128 stands for zero in the data rows.
Some points, one per row:
[142  81 190 115 116  90 168  92 140 116  91 149 125 143 131 130  74 117
  91]
[ 87 153 202 144 145 108 128 128 134  96 106 165 103 162 142 160 114 104
 146]
[186  85  74  84 117 110 125  76 117 140  63 177  74  69 155 123 133 107
  75]
[109 146 132  50 151  55 124 129 138 147 160 122 102 102 113 170 172  58
 143]
[ 94 106 133 129  85 141 108  71 137  88 122  99 105 118 117 188  84 112
  82]
[129 126 156 147 140 119 149 177 130 144 104 233 190 144 140 110 148 142
 100]
[ 94 133 191 146 142 113 119 124 163  72 130 167 119 169 131 158 123 101
 141]
[144 130  80 162 159 122 103 100  71  78 151  89  95 195 134  70 194 187
 215]
[121  85 120 129 126 124 146  83 123 139  56 130  70  71 107 143  67 113
  61]
[114 101 174 150 112 119 185 169 148 180  82 151 189 137 135 124  50 123
  58]
[178 140  82 168 101 151 122 141 114 183 132 123 195 133 138  80 139 186
 122]
[141  67 148  62 179 112 121  93 194 130 133 133 126  93 136 116 138 113
 127]
[106 130 209 112  73 101 136  76 132  86 129 119 145 180 154 168  83 127
 123]
[119 125 165 147 141 109 173 171 100 167  82 240 187 126 120  89 133 171
  96]
[ 82 186  83  96  89 142  83 155  76 150 157  74  85 196  87 148 156 112
 171]
[105  70 151 118 206 144 131 168 121  73 130 181 114 206 153 106 183 153
 200]
[145  31  51  91 165 199 115 148 157 117  80 117  73 129 137 100 132 116
 105]
[140  90 140  58 178 119 100 103 198 133 133 125 113  99 161 132 142  91
 136]
[ 96 116 145 129 177 106 132 133 103  60  94 187  97 194  98  72 177 146
 174]
[ 74 195 156  48  96  93  92 113 143 136 173  78 123 135 102 191 160  65
 151]
[ 47 192 137  61 170 131 109 171 143 141  84 126  61  75  91 192 175  33
 117]
[172 155 100 192  57 112 129 112 120 146 174 167 204  94 134 115  85 169
  84]
[211 160  84 221  84 149 141 141 127 162 148 120 204  99 149  69 100 180
 103]
[203 128  88 193  96  98 167 129 107 201 110 196 171  49 127  73  63 168
  64]
[ 65 148 155  45 113  88 132 113 118 106 137  97 118  99 104 206 159  69
 108]
[ 92 241 141 126 150 100 100 166 161 126 166 124  87  82 103 172 152  40
 161]
[207 182  95 218  88 146 144 143 103 186 125 124 190  92 159  71  92 187
 107]
24 more points follow, each with its number after it:
[105 128 210 113  74 103 136  80 129  81 130 116 145 185 152 169  82 127
 119] 0
[157  54 152 117 162 177 155 147 122  72 131  91 153 231 178  72 167 187
 196] 1
[110 104 201 120  72 103 133  76 153  62 153 117 164 189 140 166  92 120
 117] 2
[ 93 212 148 137 163  69 112 157 140 100 194 145 104  82 107 177 171  59
 172] 3
[189 102  84 189 151 179 119 137 120  85 176  71 127 163 168  69 135 188
 203] 4
[145 109 201 150 118 108 166  92 115  77 131  90 156 188 167 131 116 152
 155] 5
[130  85 103 128 123 135 126  92 150 116  82 122  78  86 124 155  80  88
  64] 6
[110 140  65 115 133 179 139 176  58 137 101  45  77 167  97 115 172 126
 150] 7
[150 200 144 134 122  99 140 133 140 105 193  51 143 105 132 144 154  92
 171] 8
[139  82 190 114 118  91 171  95 139 116  91 147 127 145 133 126  75 116
 100] 9
[141 104 166 114  66 111 157 124 124 136 133 183 235 161 147 116 115 163
  75] 10
[113 147 132  53 153  57 124 130 136 143 163 117 103  99 114 167 174  58
 143] 11
[130 110  95 125  77 144 135 120 105 163  95 168 176  90 120 131 109 158
  46] 12
[ 92 196 129 255 133 141 122 177 135 168 142 163 148  86 104 142  57 132
 108] 13
[112  53  81  97 131 203  98 120 146  86 117  94 107 158 125 126 135 142
 122] 14
[ 60 193 148  87 178  70  95 154 128 125 175 149  90 115  96 188 213  67
 186] 15
[151 194  96 222 130 121 125 163 104 183 127 216 144  67 134 106 105 153
 112] 16
[ 58 194 150  87 179  68  95 155 128 124 177 148  91 115  96 188 211  65
 180] 17
[147  42 191  95 127 151 171 124 175 145  98 131 144 148 156 137  63 125
  99] 18
[148 122 153  90 164 162  97 109 193 117 146  59 140 134 166 115 165 129
 179] 19
[ 55 195 151  89 180  64  94 156 127 124 173 148  89 115  95 186 208  66
 184] 20
[114 164  55  86 128 140 104 179  87 190 121  96  54 161  94 120 149  85
 155] 21
[147  98 101 160 110 162 110 106 126  92 168 104 126 153 122  94  98 178
 161] 22
[130 128 155 145 139 120 150 176 133 147 107 234 192 142 140 107 144 149
 101] 23
Which of these numbered points is nearest to each point below, ignoring the 2 directions in which the first points spread most? Its number follows each.
[ 90 215 148 138 163  68 115 156 142 106 194 147 101  82 102 176 168  58
 174] > 3
[147 121 153  87 163 161  95 106 192 115 146  56 143 135 168 115 164 131
 181] > 19
[200  86 144  69 106  82 153  84 135 109  97 194 129 140 186 108 142 114
 106] > 9
[146  77 117 140 126 239 122 127 180 129 111  41 120 126 156 152  89 132
 103] > 14
[ 79 135  67  79  89 175 107 156 100 124 119  71  84 161  74 161 147  91
 113] > 7
[147 200 144 136 118  96 139 132 141 104 193  49 144 105 128 142 156  94
 167] > 8
[144 108 217  88 154  67 157  74 151  23 133 109 178 166 173 104 188 133
 169] > 5
[197 107  71 190 138 211 109 146 164  87 174  49 132 165 152  64 131 162
 186] > 4
[129  87 101 128 123 134 122  94 150 121  79 124  74  85 122 157  80  86
  65] > 6
[153  75 208 129 117 191 168 129 163 128 118  66 176 187 164 120  84 164
 136] > 1
[112 108 202 119  73 106 129  75 154  61 159 112 167 188 144 169  95 116
 116] > 2
[128  87 105 125 123 133 122  92 148 118  83 121  76  87 125 156  82  88
  62] > 6
[189 108  80 188 138 204 130 135 134 104 147  57 125 161 132  51 117 189
 185] > 4
[ 92 131 191 147 146 115 122 125 161  74 129 169 122 169 132 158 125 101
 141] > 9
[164 172 107 192  58 108 133 117  98 173 150 168 188  82 145 116  73 173
  89] > 15
[ 60 195 147  87 180  69  94 155 128 127 178 152  90 115  95 186 211  67
 186] > 15
[129  87 102 128 126 133 123  95 150 121  85 122  74  86 125 156  83  89
  58] > 6
[ 77 116  76 143 186 144 106 129  87  87  59 172  38 126  71  93 170 141
 142] > 6
[111 148 135  50 149  56 122 130 138 148 164 117 105 101 114 169 172  59
 144] > 11
[ 92 215 150 129 148  95 119 151 156 122 165 135 102  73  76 156 154  64
 152] > 3
[115 157 194 114  76 160 178 165 123 160 120  40 153 186 111 151  96 112
 128] > 5
[101 129 211 114  71 101 139  79 129  84 132 119 147 180 151 169  84 127
 124] > 0
[166 148 116 196  62 101 149 106  90 170 148 172 197  81 115 101  70 195
  80] > 20
[116 160  54  87 125 137 101 177  88 190 118  93  54 162  93 120 151  86
 153] > 21
[155 189  72 176  99 171 136 172  90 143 150  33 103 161  84  82 129 137
 174] > 7
[118 104 106 129  77 131 158 109  73 184  71 176 172  78 105 119  93 185
  39] > 12
[157 185  71 176  98 169 134 170  93 145 150  35 104 159  85  81 127 138
 171] > 7
